One vector is turned by the same rotation once a step. Each row is the vector after some number of steps, and that number follows the row.
The counts run from 0 to 244.
[23, -32, -35, 31, -12, 6, 9, -14, 2, 25, -32, 23, -11, 18, 1, 60, -19, 23, -18, 5, 4, 5, 5, -6, 36, -59, -2, -5, -19, 36, -4, -28, -8, -44, 3, 11, -44, 18, -24, -29, -19, 9, -39, 15, 7, 7, -1, -36, -15, -37, 37, 13, -39, -28, 12, 12]	112
[1, 25, 10, 37, 16, -8, 4, 7, 8, 27, 29, -22, 11, -22, -10, 39, 28, 29, -9, 17, 38, 41, 17, -22, -27, 11, 13, 43, -19, 30, -31, 34, -49, -20, 21, -4, -27, 18, -7, -33, -31, 10, -31, 13, 29, -14, -12, -4, 26, -2, 14, -22, -9, -14, 15, -16]	82
[-15, -21, 39, 13, 32, 22, -26, 27, 38, -10, -1, -33, -11, 17, -15, -7, -22, 14, -1, -6, 8, 14, -25, 21, 27, 19, -5, -21, 17, 39, 6, -21, -21, 2, -10, 35, 5, -1, -13, 6, 34, 8, -24, -39, 9, 42, -8, -17, -12, 3, -21, -6, 64, 46, 13, 33]	17
[35, -12, -37, 1, 13, -15, -19, -7, 13, 20, 24, -2, -8, -18, -22, 6, -31, 14, 57, 16, 13, -24, 26, -2, 23, -9, 11, 1, 22, 5, -5, 2, -31, -9, -20, 18, -9, 24, -12, 34, 43, 35, -17, -10, -9, 11, -24, 32, -14, 41, 18, 33, 51, -3, 8, -36]	2
[-7, -22, 14, -6, -24, 40, -26, -25, 2, -11, -32, 32, -23, 4, -30, 4, 19, -17, -1, 6, -10, 26, 1, -8, -7, 2, 27, -6, 7, 76, 41, -31, 11, -27, -9, 1, -69, 22, -1, -8, -14, -31, -30, 23, 31, 14, -12, -4, -10, -33, -43, -23, 30, -7, -24, -8]	11
[12, -9, -8, -3, -21, -17, -43, 0, 11, 26, 29, 1, -21, 3, -8, 12, -28, -4, 41, 30, -16, 27, 8, 20, 12, -39, 37, 6, 17, -5, -37, -9, -16, -14, -2, 15, 37, 8, -46, 8, 29, 30, -40, -8, -11, 28, -10, 1, -28, 19, 35, 64, 27, -21, -24, -15]	1
[53, -50, -6, -33, -12, 44, -13, -30, -5, -11, 44, 11, -35, 15, -18, 2, -19, -18, 24, 26, -35, 34, -17, -7, 24, 1, 7, -2, -12, -13, 26, -44, 35, -17, -14, -2, -8, -15, -6, 25, -5, 28, -33, 17, -28, 4, 16, 16, -22, 23, 27, 19, 31, -5, -2, 9]	33
[-24, 3, 47, -9, -37, -8, -48, 22, 23, 2, 3, 28, 0, -19, -12, -19, 11, -28, 0, -3, -6, 40, 20, -9, -20, -21, 26, -26, 15, 37, -26, -13, -8, 38, 29, -14, 48, 18, -44, 11, 3, -4, 8, 4, 34, 7, -3, 1, -9, -12, -40, 12, 54, -2, -15, -12]	237
[-42, -25, 16, -11, -19, -34, 8, 16, -8, 13, 1, 3, 20, 18, -25, 8, -18, 9, 3, 1, -4, 37, -12, 65, 4, -20, 5, 2, -12, 30, -17, -10, -33, -14, -12, 34, 34, 5, -43, 3, -28, 9, -30, 2, -2, 56, -20, -54, -47, -14, 5, 33, 12, 15, 4, 17]	153
[48, -3, -15, -1, -41, 18, 15, -15, 22, -4, 28, 26, 12, -38, 22, 56, 26, 3, -15, -17, 24, 3, 28, -46, -37, -21, 9, 21, -43, -14, -21, -42, 15, 22, 38, -39, 5, -13, 8, -9, -29, -2, 21, -10, 19, -21, 0, 14, 6, 9, 34, 30, -25, 9, 5, -47]	104
[15, -9, -9, -24, -23, 27, 2, -31, 15, -2, -25, 34, 10, 19, 9, -12, 12, 3, 4, 13, 13, 32, 12, -39, 13, -38, 2, -13, -33, 22, -19, -48, 15, -43, 2, -12, -9, 15, 2, -34, -37, 20, -42, -3, 0, -7, -2, -6, -18, -31, 21, 11, -18, -58, -10, 22]	74
[23, -16, -10, 22, 5, 6, -1, 32, 24, 21, -30, 8, -7, 9, 40, 10, 0, 31, -40, 11, -14, 0, -37, -39, 31, -63, 10, 0, -21, 16, -17, -42, 3, 14, 22, -2, 14, -14, -23, -21, -22, -6, -22, -11, -13, 17, -8, -9, -8, -59, 28, 26, -31, -13, 14, 47]	212
[-17, -10, -2, -6, -22, -52, 24, -27, -23, -3, -23, -17, 14, -25, 5, 44, 14, 15, 33, 6, 10, 29, 36, 14, 30, -47, -17, 16, -28, 49, -15, 29, 13, -23, -13, -8, 13, -2, 4, -22, -42, -11, -22, 6, -29, 37, 6, -1, -34, -30, 18, 14, -22, -3, 4, -1]	227
[26, -24, 15, 14, 33, 16, 18, 56, 28, 5, 34, 3, 17, 14, -6, -43, -27, -19, -17, 11, 14, 4, -44, -16, 15, 14, -7, -13, -19, -40, -2, -65, -15, 28, 8, -6, 25, 18, -18, 2, -9, 35, -31, -42, 4, 22, -10, 11, 7, 16, -12, 14, 20, 14, 29, 4]	214
[12, 19, 36, 27, -23, 33, -1, 11, 36, 4, 0, 3, 9, -38, 11, 57, 47, 10, -35, -14, 30, 22, 11, -35, -47, 10, 16, 13, -20, 16, -13, -5, -1, 40, 47, -27, -16, -6, 9, -8, -10, -14, 22, -14, 43, -30, -13, 0, 23, -12, -2, -26, 0, 26, 7, -26]	241
[-12, 3, 41, -3, -2, -4, 10, -22, -44, -32, 46, 7, 7, -37, -12, 23, -19, -35, 1, -13, 55, 32, 31, -20, -12, 21, -6, -25, 38, -1, 26, -8, 4, 9, -27, 1, -14, 13, 12, 14, 35, -34, 7, 16, 34, -10, -11, 7, -8, 39, -60, -35, 25, 44, 10, -33]	125
[11, -15, 7, -5, -14, 38, 8, 11, 14, 8, -25, 18, 13, -4, 32, -17, 16, 6, -40, -7, 13, 6, -5, -68, -1, -32, 8, -14, -29, 18, -9, -56, 37, -1, 17, -12, -15, 7, 1, -40, -31, -12, -27, -15, 14, -2, -11, -5, -15, -39, 12, 12, -37, -13, -11, 40]	211
[24, 15, -13, 31, 6, 35, 18, -2, -17, 2, 36, 2, -12, 6, -2, 39, -14, 2, -13, 13, -4, 16, -27, -41, -1, -2, 34, 18, -21, -4, -14, -50, -41, -28, 28, -9, -7, -29, 4, -18, -29, 27, -29, -28, 1, 7, 42, 11, 15, 6, 5, -1, -54, -9, -6, -6]	181
[7, -6, -11, -21, -22, 20, -33, -27, 16, 5, -22, 4, 12, -15, -3, 24, 9, 26, 33, -33, 47, 14, 52, 8, -28, 1, 46, 17, -41, 52, -18, -15, 2, -33, 2, 29, -28, 11, -6, -4, -12, 5, -17, -21, 29, 6, -32, -22, -22, 3, 40, 15, 17, 1, -13, -22]	42
[14, -9, 15, 22, 2, -6, 16, 23, 26, 23, 37, 23, 19, 15, -24, -32, -40, -19, 37, 6, 19, 21, 2, 20, 6, 4, -11, -15, -16, -16, -14, -50, -42, 11, 8, -12, 21, 34, -33, 8, -3, 55, -33, -20, 12, 19, -21, -13, -4, 13, -16, 0, 34, -36, 54, -38]	77
[-10, -16, 29, -54, -22, 0, -32, -27, -6, -27, 8, -1, 10, -49, 7, 20, 18, -29, 4, -7, 29, 5, 49, -45, -24, -16, 17, 10, 27, 37, 6, -1, 24, -9, -10, 6, -21, 30, 8, 6, 19, -38, 19, 25, 25, -4, -12, 28, -9, 8, -34, 9, 46, 24, -32, -19]	163
[-4, 51, 28, 21, 5, 8, 1, 25, 2, 2, -29, -22, 2, -6, 1, -1, 48, 17, 2, 20, 12, -16, -20, -47, 20, 11, 23, -1, -18, 48, -2, -10, 4, 30, 7, -29, 25, -53, -5, -15, -4, -17, -48, -52, 0, 36, 23, 41, 19, -42, -28, 10, -1, 2, -12, 11]	243
[23, 18, 6, 32, -9, 3, 3, -5, 11, -2, -13, -4, -31, -2, -36, 43, 30, -5, 44, 42, -22, 19, -13, -15, 18, 5, -11, 22, -30, 40, -12, 2, -30, -5, 14, -32, -7, 17, -9, -22, -16, 5, -38, -10, -16, 23, 31, 44, 39, -3, -11, -18, 12, -35, 4, -63]	7
[42, -27, -26, 9, 26, 19, -26, 12, 46, 12, 12, -19, -23, -3, 7, -13, -29, 13, 20, 8, -7, -48, -17, -33, 17, -7, 9, -5, 3, -3, 15, -30, 2, 20, 8, 22, 12, 2, -15, 24, 45, 28, -8, -50, -9, 24, -17, 31, -9, 28, 8, 41, 55, 10, 0, -12]	139
[33, -9, 0, 23, 9, 53, -11, -6, 42, -33, 14, -1, -18, -24, -12, 39, 7, 1, -11, -12, 18, -8, -8, -57, -17, 21, 5, 3, 3, 25, 17, -23, -18, 28, 25, 0, -49, 25, 37, 4, 22, 6, 16, -13, 48, -24, 6, 31, 20, 6, -33, -36, 26, 18, 21, -30]	240
[47, -13, -18, -4, -15, 7, 7, -4, -20, 23, 34, 30, 13, -5, -20, -15, -19, 31, 0, 6, 30, -4, 5, 30, 7, 8, 22, -29, -38, -30, 44, -26, 22, -2, -31, -11, -26, -10, -46, 50, -7, 9, -32, 9, 4, 7, -54, -20, 7, -8, 24, 29, 9, 9, 41, -47]	109
[-30, 12, 58, 10, -17, -1, -21, 27, -41, 11, 15, -4, -27, -4, -40, -5, 1, -28, 0, 37, -7, 43, 2, 9, 4, 6, 35, 2, 37, 49, 11, -22, -16, -18, -17, 6, -14, -8, -26, -13, -8, -26, -41, 0, 16, 60, 9, 0, 20, 1, -35, -5, 13, -4, -27, -11]	85
[1, -12, 9, 35, 8, 18, -34, -30, 33, 10, -23, 3, -12, -22, -3, 47, 18, 28, 7, 16, 4, 65, 10, -27, 26, -40, -14, 5, 23, 25, -19, 38, 9, 6, 21, -7, -21, 10, -6, -23, 0, 21, -29, 12, 0, -49, -1, -12, -12, -25, 27, -7, 44, -26, 2, 13]	234
[-29, -10, 56, 10, -4, -31, -5, 32, 2, 5, -34, -35, -5, -16, 5, 7, 14, 23, -33, -1, 10, 42, -15, 5, 18, -27, -11, -16, 16, 49, -17, 8, -1, 33, 3, 9, 42, -6, -21, -35, -15, -9, -22, -8, -1, 55, 4, -28, -14, -40, -15, -2, 11, 24, 10, 47]	53
[17, 18, 3, -9, -47, -26, 18, 4, -4, 16, -5, 4, 19, -20, 17, 22, 20, 23, 3, 0, -8, -14, -19, 7, 0, -46, 3, 0, -55, 1, -16, 1, 35, 28, 9, -41, 49, -42, -35, 13, -28, -13, -12, -28, -29, 29, 0, 24, -12, -16, 34, 47, -32, 19, 11, -32]	68
[-23, -3, 32, 6, 15, -36, -37, 31, -10, 7, 4, -42, -43, -14, -18, 24, -6, -18, 15, 44, -20, 7, -7, -1, 29, -2, 15, 25, 57, 38, 12, 33, -41, -10, -17, 27, -5, 16, -33, -15, 17, -25, -7, 30, 1, 24, -15, 17, 14, 12, -31, 25, 36, 21, -16, -21]	123
[-19, 5, 38, 12, 3, -12, 32, -36, -39, -31, 11, 10, 29, -18, -7, 19, -9, -15, -26, -17, 46, 21, -1, -43, 1, -7, -19, -23, 13, 23, 27, -13, -1, 13, -19, -13, -41, 17, 25, -2, 3, -50, 7, 19, 27, 1, -10, -17, 5, -15, -53, -54, -6, 50, 34, -25]	88
[8, -38, 14, -51, 21, 17, -2, 42, 20, 13, 40, -11, 32, 4, 21, -33, -25, -22, -23, -11, 17, 11, -22, -16, -30, 19, 26, 22, -36, -27, -9, -61, -10, 8, 13, 18, 24, 41, -18, 12, -34, 5, -8, -10, 17, 35, -49, -10, -5, -1, 13, 45, 15, 33, 17, 8]	215
[-16, 7, 12, -19, -34, -21, -18, -16, -11, 22, 14, 51, -9, 15, -3, 2, -7, -38, 27, 26, -21, 33, 1, -21, 6, -41, 16, -7, -23, -8, -53, -30, -27, -10, 17, -27, 58, 5, -34, 12, -5, 36, -18, 3, -16, 13, 7, 21, -26, 4, 13, 43, -2, -36, -33, -17]	0
[40, 13, 2, 28, -11, 1, 10, 46, 3, 50, 51, -6, -28, -15, -15, 23, -15, 13, -18, 42, -9, 5, -13, 21, 13, 11, 27, 27, -27, -39, -2, -10, -23, -2, 2, -25, -1, -14, -66, -5, -22, -1, -30, -1, -4, 24, -13, -7, 37, 9, 41, 22, -22, -21, 22, -40]	145
[34, -4, -46, -7, 9, -4, 8, -56, 9, 3, 4, 40, 43, 2, 10, 26, 1, 8, -1, -17, 15, -13, -2, -28, 15, -32, -9, -9, -49, -24, -7, 19, 19, -3, -17, -11, -31, 13, -3, 39, -11, 34, -23, 23, 5, -29, -35, -4, -30, -8, 43, 21, 2, 12, 35, -7]	35
[-35, 24, 61, 8, 9, -23, -13, 9, -32, -4, 5, -32, -15, 0, -25, 5, 9, -23, 29, 50, 7, 50, -8, -23, 6, 10, 26, -2, 46, 41, -28, 24, -43, -21, -8, -5, 26, -2, -9, -25, 3, -8, -53, 12, -2, 32, 22, 26, 15, 1, -43, 8, 13, -22, -38, 6]	122
